Each path below is one point turned by a fixed rotation once a step. After each direction that follows a path, write how fast that rotation turns it, in degrees per step (0 if it stays still).
Each turn is a multiple of 5 degrees from 10 to 175, or 0.
Each row of a path follows its step; steps can be skipped.
Rotation 1:
step 0: [13 46 -18 -10 -19 0 -26 26 63 16 -49 0 18 -53 -27 9 19 -2 11 4 9 8 3 3 -3 22 13 -25 30 37 -12 17 6 12 -16 55 2 7 2 -17 23 0 25 -18 43 4]
step 1: [-26 36 -15 -5 -2 23 30 24 16 -49 11 -6 -46 40 -8 2 -3 1 9 17 -30 20 -11 -6 12 -3 -45 64 -11 -20 -25 -3 -9 10 30 -20 -10 0 24 -39 -6 -15 50 -15 -6 -11]
step 2: [2 -13 -24 19 -3 29 12 -30 60 4 -17 -34 4 11 23 -9 1 18 -5 -12 -18 -13 -1 35 -23 8 65 -2 -32 -15 6 -17 17 3 14 0 31 -20 -19 -13 14 70 -13 14 -3 37]
step 3: [8 -28 6 -15 -4 -27 5 21 0 -1 16 10 5 13 29 67 28 -44 -1 -30 11 29 -13 56 16 -4 -13 11 16 5 29 31 11 23 11 29 14 -21 -34 -27 11 -54 10 -22 4 12]
step 4: [20 16 -61 -9 -30 8 49 1 2 21 -18 35 3 4 -40 13 -37 -6 15 3 7 -27 -6 4 -22 5 50 8 -18 -45 -18 -1 -25 -8 -1 6 -50 20 42 9 12 -34 -5 6 5 19]
step 5: [18 15 31 -30 -40 22 -36 25 19 -35 39 4 41 -37 -2 -5 10 37 -20 -34 -16 18 -31 4 21 -13 -29 9 -13 -12 -12 -1 10 7 2 -10 31 8 35 -34 30 13 -14 19 6 43]
step 6: [-7 -16 53 11 -13 -6 20 -26 34 11 -34 -24 -44 32 -33 31 17 -2 27 -45 8 -36 13 0 -22 -14 -20 24 -40 -7 -6 -3 -43 1 -5 -7 16 24 -43 14 24 -13 18 12 9 -1]
step 7: [-34 -19 -45 16 -5 13 -8 23 -5 -39 5 5 -11 -24 18 -21 6 -25 5 -15 12 0 -69 42 -11 0 11 -48 -30 16 -31 40 19 -44 -13 1 -35 6 -33 -10 18 6 -9 -4 12 8]
step 8: [12 -10 -10 -63 -17 -25 33 16 22 37 -15 -2 -16 -40 -8 2 29 30 32 12 -8 29 -18 38 15 -5 -20 39 14 -20 -19 -16 -7 -11 -22 36 15 -3 9 18 -52 -5 14 32 -11 -7]
step 9: [39 42 -26 13 6 37 -40 -18 9 -8 -12 -3 -24 10 -3 18 -8 -23 -16 -9 -34 3 -19 17 -47 56 3 20 4 28 -24 35 -27 10 -33 -9 35 31 35 -1 25 4 26 -15 16 -7]
step 10: [-5 11 -2 10 -12 36 21 14 4 -29 -18 -50 13 11 2 3 6 12 5 -20 -19 -13 -40 20 41 -66 3 2 -15 -34 21 4 14 21 33 -26 -3 -36 0 11 -20 7 50 -8 43 -19]
Directions:
[-12 -8 9 3 -2 -9 4 -9 9 -4 5 -7 -9 -9 6 -2 -3 10 2 6 2 3 6 -5 -6 -3 -2 5 -11 0 -13 3 18 6 -2 2 -11 6 -7 -4 6 5 8 -16 -4 4]
70
[8 -6 1 -5 3 -12 5 11 0 2 2 0 -18 5 -4 -8 1 -10 -14 -9 -12 -12 4 -4 -8 4 3 -1 4 1 -5 12 -6 -5 14 -9 -8 2 8 2 0 3 4 -9 -6 2]
135
[-1 -8 7 10 -14 -1 9 1 -9 5 11 9 3 -4 -4 5 6 5 -4 -6 5 -7 -8 -2 -8 -12 -2 0 2 -4 -6 -2 -6 -7 -4 -2 6 13 -4 0 11 -8 -15 4 -9 11]
35
[-4 -2 7 -13 3 -6 -18 -2 6 19 -7 4 10 14 -1 -5 13 0 -5 6 1 -3 -11 1 2 -4 -1 -4 7 -13 -11 -2 6 1 0 -2 2 -3 -3 -3 -1 4 5 -3 -1 13]
130
[2 -9 -3 1 -13 10 -13 -7 2 3 -5 -9 -4 -4 -5 1 5 -2 -11 -3 18 -3 -4 -2 -6 4 -1 -4 1 -3 16 6 -5 6 2 1 4 -2 -9 3 4 -9 7 -18 -4 -12]
110
Rotation 2:
step 0: [-7 9 -16 6 -16 4 19 -12 28 6 28 -15 46 -9 9 -13 -24 -21 -32 35 4 -36 36 23 -7 8 -12 -18 -14 60 -48 31 -3 33 -30 -2 -20 15 10 9 33 -11 -6 -16 -23 -30]
step 1: [14 -3 -27 6 -15 -3 -8 -33 24 -12 -13 12 9 12 -13 -24 23 -14 25 34 28 -17 -44 -16 18 22 44 -21 -8 -16 0 -6 -28 35 -14 2 -43 18 -25 30 6 10 26 -42 19 47]
step 2: [48 -6 26 -24 -10 20 8 15 -13 -7 -4 -11 -31 49 -41 27 34 -40 -8 21 -7 10 1 -10 -45 -29 7 13 -27 16 -22 -21 26 10 32 2 -26 14 -41 8 -28 21 6 21 -9 -10]
step 3: [-13 -6 -3 -1 -7 -17 -34 -7 -38 2 -3 -6 -48 55 -5 19 -15 24 -16 8 2 -18 30 -43 10 39 -14 6 3 33 27 26 -14 -56 30 39 25 -10 -4 18 28 17 1 0 -3 19]
step 4: [40 48 25 -22 -10 25 8 13 3 6 60 -19 17 13 38 -24 0 27 -52 -2 -27 -28 7 22 17 25 -8 36 -7 -23 20 -19 6 -22 -19 6 11 -20 18 11 3 -33 -7 -19 -3 8]
step 5: [1 20 -7 30 -7 1 -73 -27 59 18 6 7 26 -35 -26 11 -16 10 -13 -9 37 4 25 15 14 14 0 -8 -43 -8 -21 -1 16 -11 -30 -3 -11 8 -13 16 -17 -1 -8 -19 -49 -8]
step 6: [-21 5 -42 -22 -23 -18 42 -39 -2 -1 3 -59 -2 -5 -24 -2 4 -17 -22 14 -3 42 -33 11 -20 19 25 -30 -27 -32 -6 35 32 15 2 -12 -41 19 0 2 11 5 4 10 -13 35]
step 7: [7 -24 -14 -19 -37 11 -9 -8 17 26 -19 17 -2 54 -24 -41 23 2 -7 37 -33 -14 14 3 32 -21 10 -32 7 42 -34 12 7 -10 29 -22 12 35 -13 -3 -15 3 15 47 16 7]
step 8: [66 16 9 22 26 5 -15 11 -19 -43 3 3 -7 17 23 -15 31 -1 0 0 -10 11 -20 -41 27 18 7 16 21 28 -10 34 -3 6 29 10 14 -20 -34 17 59 -18 7 8 -37 24]
step 9: [11 -1 22 6 -31 16 -48 -5 -23 21 1 -11 5 -7 51 28 32 -5 17 -9 -15 -26 5 14 -26 37 -22 46 -17 -9 15 -8 31 -25 0 -3 11 7 -55 -11 -44 -29 1 -25 7 20]
step 10: [20 -1 -40 3 -5 -14 -12 6 -17 -10 -9 -2 -3 -1 24 28 -21 -4 -33 -6 18 -18 10 38 -17 24 3 -20 -40 2 -11 48 24 -35 -2 -8 -13 -25 46 44 -19 4 -40 -18 -24 -51]
Directions:
[3 -2 4 2 -1 8 1 -5 3 9 -10 -8 -11 9 -1 1 21 2 -2 -1 1 14 8 -1 4 -5 7 -12 1 7 -2 -5 -7 7 9 3 -9 -15 5 -15 4 4 1 -3 6 3]
70
[4 -6 -12 5 0 2 -10 11 -5 0 11 -5 11 -4 0 -1 0 17 2 -2 7 6 -4 -1 7 -6 -13 12 -12 3 -6 -2 0 11 10 -1 -11 3 -2 -2 1 -5 5 -13 11 3]
90
[-6 10 -14 10 -5 -8 6 -7 0 -9 2 8 4 -2 -6 -2 12 3 -10 1 -11 -3 -6 -13 -1 2 9 1 -1 1 -9 -2 -3 2 0 7 1 4 -13 -13 -3 2 3 3 7 -18]
60
[8 3 4 9 -10 9 -5 5 22 -12 0 -7 -4 -1 5 -10 -5 0 5 5 -1 0 -7 -4 8 0 6 9 10 3 1 -7 -20 -3 -6 -7 -4 -2 0 0 4 -12 1 -1 -4 -4]
100
[-2 13 9 -1 -1 -4 -10 -4 1 6 1 -10 -4 -7 -1 2 -14 6 -3 2 1 -9 -4 -9 -8 -11 9 -18 -1 -5 -13 7 5 9 -4 -14 -2 -2 6 -1 2 -6 5 -5 11 0]
65
